Points on a landscape with several valleys, each with its height.
des: [ -8  13   0   1  71 -40 -14 -34  16 -19 -37  13 -12 -11 -33 -10]  height 55
nemep: [ -6  24   0   5  52 -32  -4 -17   9 -22 -31   4 -11  -5 -32  -9]  height 48
Gud: [ 53  10   2   5   4  11  54   6  18  11  -1 -42  14  31  25  15]  height 95
gupa: [ 16  18   3   9  -4  -1  30   6  16   5  11 -21   3  16   3  -3]  height 85
zir: [-53 -59  15 -31 -17   9 -49   3 -35  -3  18  11 -10 -31  -1  -2]  height 91
Lel: [-46 -49  15 -20 -30  17 -34  10 -30   0  20  10  -6 -18   7   0]  height 55
pev: [  5  -4 -19   1 -60  32  27  19 -24  20  21  -8  32  22  37  16]  height 85
Doker: [-27   4   5  -9  34 -23 -54 -19   2 -16 -18  34 -11 -30 -34 -19]  height 12
lukiz: [ 48  20   2  12   9  -2  47   4  23   4   0 -30   6  29   8   4]  height 88
piten: [ 75  43 -14  26  37  -6  42   0  32  -7 -30  -1  -1  37  -5   3]  height 85
zav: [ 36  13   4   9   0   5  47   6  18  11   9 -35   9  27  15   7]  height 89
mezog: [ -2   5   0   7 -40  27  20  10  -3  20  25  -9   9   8  16  10]  height 84
Sobul: [ 71  41 -11  25  33  -7  44  -2  28  -9 -25  -3   0  34  -8   2]  height 78
musa: [-33  -2   9 -19  -6 -13 -48   0   0  -3   2   7 -10 -34 -21 -16]  height 50
Lam: [-45 -33  15 -19 -21   9 -41   7 -21   1  13   5  -7 -27  -2  -2]  height 75
zepam: [-20   8   5  -3  59 -34 -34 -27   7 -21 -29  24 -12 -14 -33 -17]  height 27
Mek: [ -4  -7 -14   4 -57  31  23  20 -22  21  26  -3  26  19  33  13]  height 63
Gere: [-48 -42  13 -32   1 -12 -70  -4 -15  -7  23  16 -14 -51 -14 -22]  height 73
tef: [-45 -60  13 -22 -35  16 -31   9 -35  -2  22  16  -5 -13  11  -2]  height 84
bapug: [-35  -6   6 -12  34 -22 -78 -20  -2 -16  -9  53 -17 -43 -32 -23]  height 18
mokad: [ -9 -16 -17   7 -61  31  20  29 -28  20  27   1  27  21  37   7]  height 95
Tek: [ 44   3   3   4  -3  15  53   6   9  14   6 -46  17  31  30  17]  height 93
vuses: [-54 -56  16 -32 -17   9 -50   1 -31  -2  17  12  -9 -32  -2  -2]  height 89
Supon: [-16  10   6   0  63 -35 -25 -27  10 -20 -32  18 -11 -11 -34 -15]  height 35
Sekil: [-34  -5   7 -13  28 -23 -74 -18  -1 -16 -10  44 -14 -41 -32 -22]  height 4
Bigup: [-15 -22  -8  10 -58  30  14  26 -26  18  29   7  19  17  31   5]  height 84
Vuvo: [ -7  23  -1   6  52 -32  -4 -17   9 -21 -31   6 -12  -5 -31  -9]  height 47
Kune: [ 17  37 -13  15  57 -34  18 -23  22 -20 -45  -7 -21  -3 -27   7]  height 63
Nabem: [ 13  32 -12  12  61 -36  12 -26  24 -19 -42  -5 -19  -7 -30   4]  height 66
tas: [-10 -10  -4   8 -54  31  16  19 -18  20  29   2  16  13  26   9]  height 65
koso: [ -5  -8 -11   6 -57  32  21  19 -20  21  27  -2  24  17  30  11]  height 58
soki: [-44 -29  13 -30   3 -18 -72  -3  -6  -8  17  18 -13 -51 -19 -27]  height 50
Turi: [  3  -4 -20   2 -60  32  26  19 -23  21  22  -6  30  22  36  15]  height 79
Zigal: [-44 -29  15 -30  -2 -15 -70  -2  -8  -6  15  14 -11 -46 -19 -22]  height 51
sedev: [ 44  43 -15  27  42 -22  35 -12  29 -16 -34  -5 -17  17 -19   7]  height 54
teb: [-31 -10  10  -3 -31  16 -15  12 -11   8  20   1  -3 -15   4   1]  height 77
poge: [ 73  45 -16  26  38  -6  42  -1  34  -4 -31   0  -2  38  -4   2]  height 90
sato: [-39 -16  12 -14 -21   7 -36   8 -13   3  13   2  -7 -26  -6  -4]  height 76
fen: [ 43  45 -15  26  43 -22  35 -11  29 -16 -36  -6 -18  18 -19   9]  height 53
Tabi: [ 35  -3  -3   0 -24  22  50   6  -3  16  11 -38  24  29  35  20]  height 82
taf: [-22   7   6  -4  50 -29 -43 -24   5 -20 -25  30 -10 -20 -33 -18]  height 20
Pefem: [-44 -44  15 -16 -32  17 -30  11 -27   2  20  10  -5 -17   8   1]  height 36
Vog: [ 67  23  -5  11  18   9  51   7  19   1 -17 -24  15  33  15  10]  height 99
Zaz: [ 26   0 -15  -2 -48  30  39   9 -15  20  14 -25  28  22  37  22]  height 79
Vel: [ 75  43 -15  24  37  -5  44  -1  31  -6 -30  -2   2  37  -4   1]  height 90
zuvos: [  6   1 -12   3 -52  32  27  12 -15  22  23 -10  23  16  30  18]  height 49
bufo: [ 22   4  -2   4 -27  23  41   7  -1  19  18 -28  18  22  27  17]  height 75
ret: [-39 -15  11 -23  13 -23 -77  -8   1  -9   5  29 -14 -48 -26 -27]  height 16
Laba: [ 37  45 -14  25  46 -25  32 -12  26 -18 -38  -7 -19  14 -20   8]  height 54
Vipa: [ 39  47 -18  25  48 -27  31 -14  29 -16 -44  -9 -25  11 -19  12]  height 61
tivir: [-54 -55  16 -32 -12   7 -53   0 -29  -2  18  10  -9 -35  -4  -3]  height 88
nef: [  2  -4 -16   3 -57  32  26  18 -21  21  23  -6  28  20  34  15]  height 63
Nel: [-32  -4   7 -13  29 -22 -70 -19  -1 -15 -11  44 -13 -39 -31 -21]  height 3
Bogu: [ 51   9   2   5   2  12  54   7  16  12   1 -43  15  31  26  16]  height 95
bop: [-15  18   3  -3  -9  -7  -9   6   6  -1   3  -6  -6 -15 -12 -10]  height 72
degik: [-18 -29  -3  10 -59  31  11  30 -29  15  29  11  14  13  32   0]  height 94
rugu: [ 65  36  -7  23  28  -5  45   0  26  -9 -19  -7   3  33  -7   2]  height 80
Dolun: [ 52  41 -11  28  37 -16  40  -8  29 -13 -26  -2  -8  26 -15   4]  height 60
rugaz: [-13   3   8  -7  82 -46 -30 -46  20 -20 -36  23 -18 -17 -28 -16]  height 91
zup: [  6  18   2   7 -13   2  22   7  14   7  14 -17   1   7   3  -2]  height 85
Bagu: [-22 -24   5   8 -53  27   4  21 -22  14  30  10   9   7  25   4]  height 49
sif: [-48 -55  13 -24 -30  15 -36   8 -33  -1  18  12  -7 -19   7  -1]  height 70
Lig: [-33 -34  12  -1 -42  23 -13  17 -23   7  26  12  -1  -5  17   2]  height 0
silog: [ 14  28 -14   9  66 -39   8 -34  28 -18 -45  -4 -19 -11 -32   5]  height 81
Sepu: [ 16   4  -6   4 -36  27  34   8  -5  21  19 -21  17  18  25  17]  height 69
ferod: [  3  21   4   7  -6  -5  16   6  13   2   8 -14  -1   3  -3  -6]  height 81
lin: [ 35   9   5   7  -4   8  48   6  15  13  10 -36  11  28  20  10]  height 89
kalit: [-23 -25   6   7 -51  27   4  21 -21  13  32  10   8   6  24   3]  height 46
Nofol: [-54 -65  13 -34 -22  10 -45   2 -38  -4  18  13 -10 -28   2  -2]  height 95
Niva: [ 64  46 -16  31  40 -14  38  -8  38  -6 -32   0 -13  32 -10   5]  height 69
Sal: [-13   6   6  -4  76 -43 -27 -39  18 -20 -37  19 -14 -13 -32 -15]  height 64
vot: [-26   5   6  -6 -24   5 -19   9  -3   5  11  -2  -5 -20  -4  -5]  height 78
feza: [ 54  12   2   6   5   8  53   7  18  10  -2 -39  13  30  21  11]  height 94
geku: [  5  -1 -12   2 -53  32  26  13 -17  21  24  -9  24  17  31  17]  height 48
fot: [-44 -28  15 -21 -17   4 -48   5 -16   0  12   6  -7 -31  -7  -6]  height 75
kizu: [-36 -11  11 -23   5 -18 -66  -6   2  -7   2  20 -11 -42 -25 -23]  height 24
Follow the land downhill from each row below. Which row is at the bottom of its valley?
Vuvo: Nel
Laba: fen
teb: Lig
sedev: fen
Dolun: fen
nemep: Nel
Zaz: geku
koso: geku
silog: Nel
